Rows are one point carried round by a steady rotation, each followed by how many steps it has turned.
The counts run from 0 to 261.
[136 108 130 121 128 153 156 152 126 142 125 144 193 155 111 183 112 112
 151 106 107  96 127 129 143 115 142 185  91 125 134  96 141  86 103  99
 116 142 156 110 135  72 129 123 127 105  94 175 171 103 174 138 130 116
 102 113 162 114 131 124 101 169 148 100  71 141]
58
[ 97 141 117 112  92  98 125 120 173 160 160 170  81 111  98 133 129 160
 170 137 132  71  84 126  96 135 149 132 141 110 117 106  93 140 160 103
 150  95 114 163 158  99 127 133 143 149 117 157 154 105 134 148 140  85
 111 144 135 144 132 129 129  90 196 130 150 105]
233
[ 97  91 126 121 115  70  72 144 123 104 129 107 166  92  98  86 132 101
 141 160 124 107  98 133 109  92 135 121 117 110 152 155 114 163 120 129
 122 111 125 149 154  94 156 140 124 144 136 117  47 157 134 110  72 146
 132 123 123  81 146 154 121 140 132 141 115 115]
98
[ 85  97 139 151 107 123  88 105 126 129  96 150 130 134 143 170 121 134
 141 145  94 108 111 131 142 132 139 112 108 146  95 132 171  97 137 139
 118 166 175 159 128  88 142  73 132 149 112 129  87 173 106  86 112 138
  92 115 168 135 165  65 141 116 182 118 119 128]
87
[122 116 105 125 139  96  90 192 117 115 158 119 154 114 111  83 169 123
 146 135 126 128  93 148 123 123 174 101 145 144 153 162 153 191 129 113
 114 103  90 134 110  80 149 113 131 155 158  84 128 143 135 119  75 151
 154 153 106  95 121 119  68 167 154 127 105 139]
96
[101 154 103 113 114 142 109 126 117 115 126 157  83 139 174 156 153 135
 137 125 104 118 127 124 156 123 109 161 127 146 103 148 167 131 121 149
 136  99 161 158 134  83 145  62 145 177 103  42 132 123 111  72 135 135
 133 127 149 118 170 131 119 117 164 144 153 159]
166
[ 96  95 175 112 104 110 144  58 157 124 127 158 123 127 123 112 149 111
 177 158 163 170  79 143 102 106 119  86  97 141  93  98 123 124 142 125
 132 114  68 161 173 171 122 119 123 138 120 169 148 119 137 115 149 115
 138 139 130 141 120 152 141 112 140 148 105  81]
153
[165 107 142 125 131 140 159 134 164 116 135 145 137 123 147 113 168 114
 122  52  93 168 159 128 123 130 136 117 109 187 145 148 120 139  73 105
 124 156 149  97 104 142 143  76 160 127 132 124 127 131 149 116 119 140
 130 154 168 132 102  89  59 128 149 139 115 147]
196
[152 155 106 103 129  96  76 164 109 121 121  92 107 105 132  99 112 126
 129 111 115  96 121 125 111  93 180  83 144  94 192 147 132 117 143 111
  99 100 140  75 121 122 162 148 139  80 158  94 163  95 101 121 103 120
 117 133 107  91 133 171 103 172 149 107 134 143]
250
[ 93 126 100 146 145 113 127 159 107 129 144 119 173 118 112 193 154 116
 130 156 129 109 116 108 173 118 147 140 121 130 151 105 166 109 120 107
 152 141 149 140 114  54 118 157 124 100 126 126  69 155 149 107  88 165
 150 123 154 104 152 102 139 136 175 135 101 166]
241
[114 127 151 129 166 156 142  87 119 120 134  99 175 135 169 116 122 114
 134 146 136 202 151 118 156 144 139 111  94 128 139  79 109  81 135 151
 120 135 118  96 111 151 117 167  72  83 118 119 106 164  98  90  95 128
 153 132 149 150 150 147 141 151 129 137 154 111]
142
[126 138 143  89 119  89 126  64 164 102 133 125  80 111 166  72 130 124
 124 107 139 144 101 123  88 125 138 133 146 167 142 107  70 116 138 173
 112 123 135 109 122 145 122 121  92 145 126 139 169  94 100 144 165 153
 107 139 104 153 167 159 127 128  90 103 144 106]
72
[117 127 158 142  83 125 109 143 150 128 140 129 121 119 128 154 101 155
 137 148 159 118 100  93  98 150 177 103 132 114 122 120 106 108 177  87
 154 158  74 134 133 135 115 179 107 139 155 205 170 143 142 178 119 126
 126 161 107 147 116  91  79 125 140  86 121 104]
79
[134 108 181 131 141 101  99 111 119  77 105 120 155 110 151 101 140 106
 119 142 144 192 127 134 120 113 124  74 107 176 102 158 178 109 119 151
 101 150 106 113 124 160 137 138 102 130 134 133 110 167  99  94 128 196
 136 154  99 104 121 122  97 143 102 142 105 116]
147
[119 111 119 102 143 105 141  85 185 136 163 150 169 133  99  93 113 111
 167 137 128 181 121 142 110 120 132 170 107 142 153  80  68 133 101 158
  71 123 135 129 132 117 118  93  99 112 122 176 113 128 172 134 151 115
 134 130 116 129 147 128 134 167 118 132 117  78]
203
[123 160 144  79 124 103 120 107 142 109 139 178  77 115 112  93 158 128
 134 123 142 123  90 105  91 116 108 131 128 136 123 146 129 179 132 141
 155  96 105 151 161 105 128 103 157 172 113  61 137 108 173 137 136 114
 145 145 114 112 131 142  61 146 159 135 157 145]
23
[135  94 196 121 138 129 166  89 121 133 114 122 169 132 137 159 133 118
 123 119 127 129  91 106 128 153 141 134  95 153 110  63 100  96 132 133
 183 156 126 129 132  85  84 177  72 147  91 136 138 129 138 162 116 140
 124 125 174 172 144 134  96 158 123  90 107 154]
213
[167 156 107  97 138  85 106 114 184 134 162 134 154 151  98 104 117 121
 145  84 105 143 126 112  97 130 155 146 101 140 144 136  93 119 120 150
  63 120 155 110 123 111 120 113 126  95 122 194 151 104 161 139 129 120
 110 153 113 125 132 103  69 169 154 124 124 113]
201
[167 138 126 125  81 103 135 120 128 127 108  99  94 146 167 122 160 106
 127  51 105 132 138  98 143 139 163  89 115 138 113 133 111 101 129 131
 160  62 152 131 132 156 120 159 153  77 139 126 172  86  92 109 118 125
 137 135 166 145 128 163  98 106 143 128 102 176]
40
[110 118 111 102 107 181 153 126 132 143 133 116 161 144 158 146  94 115
 147 119 109 113 152 117 135 134 153 204 112  96 155  68  68  87 116 116
 128 129 176 106 128  99 127 112 104 117  99 148 140 122 130 116 128  81
 102  88 175 132 166 155 143 150 143 108 145 115]
60
[105 147  82 115 131 104 130 120 106 124 140  93 109 120 143 161 133  99
 117 130 120 108 119 108 141 122 146 166 147 124 156  93 116 113 104 142
 181 106 189 152 126  82 106 131 119 123 115  91  81 135  94  97 115 157
 135 102 157 104 202 156 170  96 165 140 151 165]
243
[112 129  86 114 120 126  90 180 120 125 171 122 116 108 130  81 175 124
 155 125 133 131 106 134 117 135 177 123 159 130 154 146 113 195 146 119
 117  86 105 136 101  93 158  85 136 169 158  65 139 153 119 121  95 142
 150 168 109  99 149 137  70 158 151 122 145 130]
95
[129 107 125 104 105 157 146 162 150 123 112 169  99 125 136 164 103 140
 136 112 100  84 137 132 109  97  91 204 148 133 123 127 129 115  78 118
 137 148 177 132 138  88 137  66 145 185 117 128 144 114 167 132 197 114
  98 111 124 108 148 140 127 120 118 125 122 139]
55
[122 168 123 127 126 165 134  98 142 134 146 154  77 151 184 144 153 152
 150 122 142 180 135 117 147 150 157 110 138 154 117 117 151 108 151 131
 122 119 115 131 110 153 126  81 134 128 118 111 199 140  96  86 122 119
 138 167 127 148 146  90 102 113 181 129 184 127]
12
[134 101 132 121 124 124 103 124 159 111 106 142 142 119 141  94 112 113
 129  83  76 139 163 146 100  99 117 134  91 143 130 165 107 121  79 141
  74 158 189  94 139 134 152  45 153 134 122 139  88 137 128  86 134 125
  86 121 146 108 127 114 109 142 143 142 120 122]
198
[ 94 136  99 124  91 138  74 143 122 100 148 124 116 132 166  98 118 116
 156 165 133 157 144 122 118 105 145 138 120 109 122 176 147 134 136 119
  94 129 124 148 138 141 159  71 136 141 144 133 131 186  96  62  98 133
 128 133 108  77 169 112 104 131 152 150 158 101]
16
[ 93 123 126 134 134 134 158  93 135 127 135 169 143 126 148 178 180 102
 141 143 133 156 127 114 168 133  93 149 109 164  98 107 158 129 107 141
 176 117 129 168 134  90 113 110 135 144  90  80  78 147 153  88 116 138
 150 123 166 136 151 107 141  96 170 166 121 154]
164
[ 99 104 116 124 133 101 125 133 135 106 125 127 166  89 147  75 155 100
 133 150 130 168 117 133 147  92 118 134 130 133 170 118 111 179 105 126
 134  87  83 116 130 139 171 140 133 108 127  66  77 117 161 117  95 129
 184 139 127 115  99 186 129 153 103 150  80 120]
175
[148 125 119 115 114 114 177 151 189 137 152 170 129 115 101 159 163 132
 139  87 130 149 136 121 117 129 104 177 134 164 135  94 125 148  73 120
 161 132 139 140 120 120 101 123 146 127 126 176 104 118 197 161 182 146
 155 154 117 130 111 110 104 100 126 157  93 139]
52
[110 133 109 123 125 110  92 118 104 109 132 114 186 150 142 144 153  90
 152 132 117 124 113 133 173  99 142 129  93 131 125 147 177 112 120 130
  84  80 147 140 146  89 165 103 129  84 101 112 149 103 133  73  90 145
 137 122 160  91 148 136 105 171 153 135  74 156]
169
[122 141 160  98 136  95 118 110 141 112 126 181 112 113  98 110 156 120
 137 132 130 126  83 113 109 102 102 113 113 143 123 146 152 183 134 141
 140 100  81 132 164  83 146 117 154 159 110  62 135  95 191 142 123 127
 143 156 120 113 111 134  56 170 149 130 112 138]
24
[151 140 159  72 174 168 184 130 111 141 136 155 101 127 119 157 131 141
 122  95 149 115 132 132 101 133 108 159 130 142 132  87 133 119 107 119
 174 151 124 100 139  88  81 126 116 177 104  96 179 122 156 150 167 139
 112 125 129 135 156 145  83 163 139 112 168 155]
134
[143 103 147 160 100 118 109 152  84 102  79 119 161 134 160 171 145  98
  93 133 111 138 131 113 170 115 121 105 114 142 111 136 187 104 114 121
 162 125 138 143 112 123 145 148 133 107 137  87 108 133 121 108 112 165
 165 123 155 101 135 132 111 141 107 108  43 188]
36
[108 129  92 139 136  97 138  96 134 149 176 130 157 159 128 136 180 120
 172 133 134 151  89 138 156 160 193 104 112 150 132  99 129 132 138 133
 113  98 131 160 110  85 125  99 118  95 111 139 155 136 111 102  85 132
 152 143 163 146 152  89 115 143 196 133 111 144]
91
[122 140 177 139 139 126 138  78 123 125 117 149 144 144 145 200 116 145
 136 127 145 136 127  95 145 129 137  79  89 145  82 112 167  54 141 106
 146 169 131 119 145 132 107 157 127  99  92 183 143 137 113 109 109 133
 103 135 160 141 125  73 108 114 190 116 129 145]
8
[111 111 144 162 127 100 101 158 112 146  89 129 144 127 101 200 105 134
 127 178 118 100  97 136 160 108 141  90 140 112 141  82 173  88 147 118
 128 118 122 117 104 103 138 168 120  61 162 115 130 118 154 141 142 122
 150 135 120 120 117 120 176 167 137 116  68 150]
108
[114  96 138 144  97 117 120 118 161 136  98 130 107 121 165  87 138 120
 150 103  92 163 147 156 136  97 123  94 123 149 142 132  87 132 114 141
 112  74 128 108 116 195 172  74 152  95 141  89 124  99 110  91 141  80
 129 129 157 148  88 167 156 107 118 159 102 127]
43
[135 137 153 131 175 152 146 104 109 130 135 105 193 142 148 146 122 117
 137 137 145 184 141 107 173 144 160 112  85 130 136  75 119  79 153 126
 110 140 114  91 108 133 114 188  78  65 111 127 145 148 118 109  96 117
 137 141 146 140 138 134 106 178 145 115 146 132]
141
[114 126 153 126 101  58 113 101 151 107  89 134 126  95 121 157  98 108
 111 136 116 118 111  96 124  76  88 133 103 124 144  97 114  96 113 146
 157 117 150 135 158 140 121 177 133  85 113 145  66  89 171 147 153 119
 135 125 126 121 119 163 174 104 106 135  78 131]
181
[130 109 136  64 142 147 179 116 142 124 142 136 120 118 110 147 109 109
 132 136 153 135 127 136  86 106 111 187 108 112 131  69  95 122  97 124
 174 143 154 137 159  93  80 127 114 157 111 152 105 152 160 126 175 130
 125  94 127 108 178 172 153 123 127 132 167 119]
132
[138 138  98 106 127 144 109 196 165 125 153 149 119 103  96 107  85 151
 148 150 140 132 165 149  86  87 103 166 141 107 155 136 128 134 106 123
  88 137 141 107 115 129 131  92 138 142 161 153 105 164 153 124 174 114
 116 144  72  77 145 143 139 150 126 159 170  95]
127
[133 123  93 123  74 102 100 163 193 121 148 139 127 109 114 124 100 133
 141 118 113 142 167 117  96 105 105 177 127 109 125 131  84 122 108 133
 114 110 159 146 130 161 141 133 151 105 146 215  63 153 151 124 161 103
 144 134 109 120 124 145 157  91 120 164 115  91]
49
[ 89 108 120 115 120 112 100 143 142  91 109 130 135  84 149  73 124 109
 118 150 115 143 127 122 133  81 103 145 143 125 163 137 105 163 114 140
 140  96  97 114 137 142 181 129 135 131 141  55  68 124 153 122 118 117
 164 130 112 104 117 190 137 133  80 150 106 112]
176
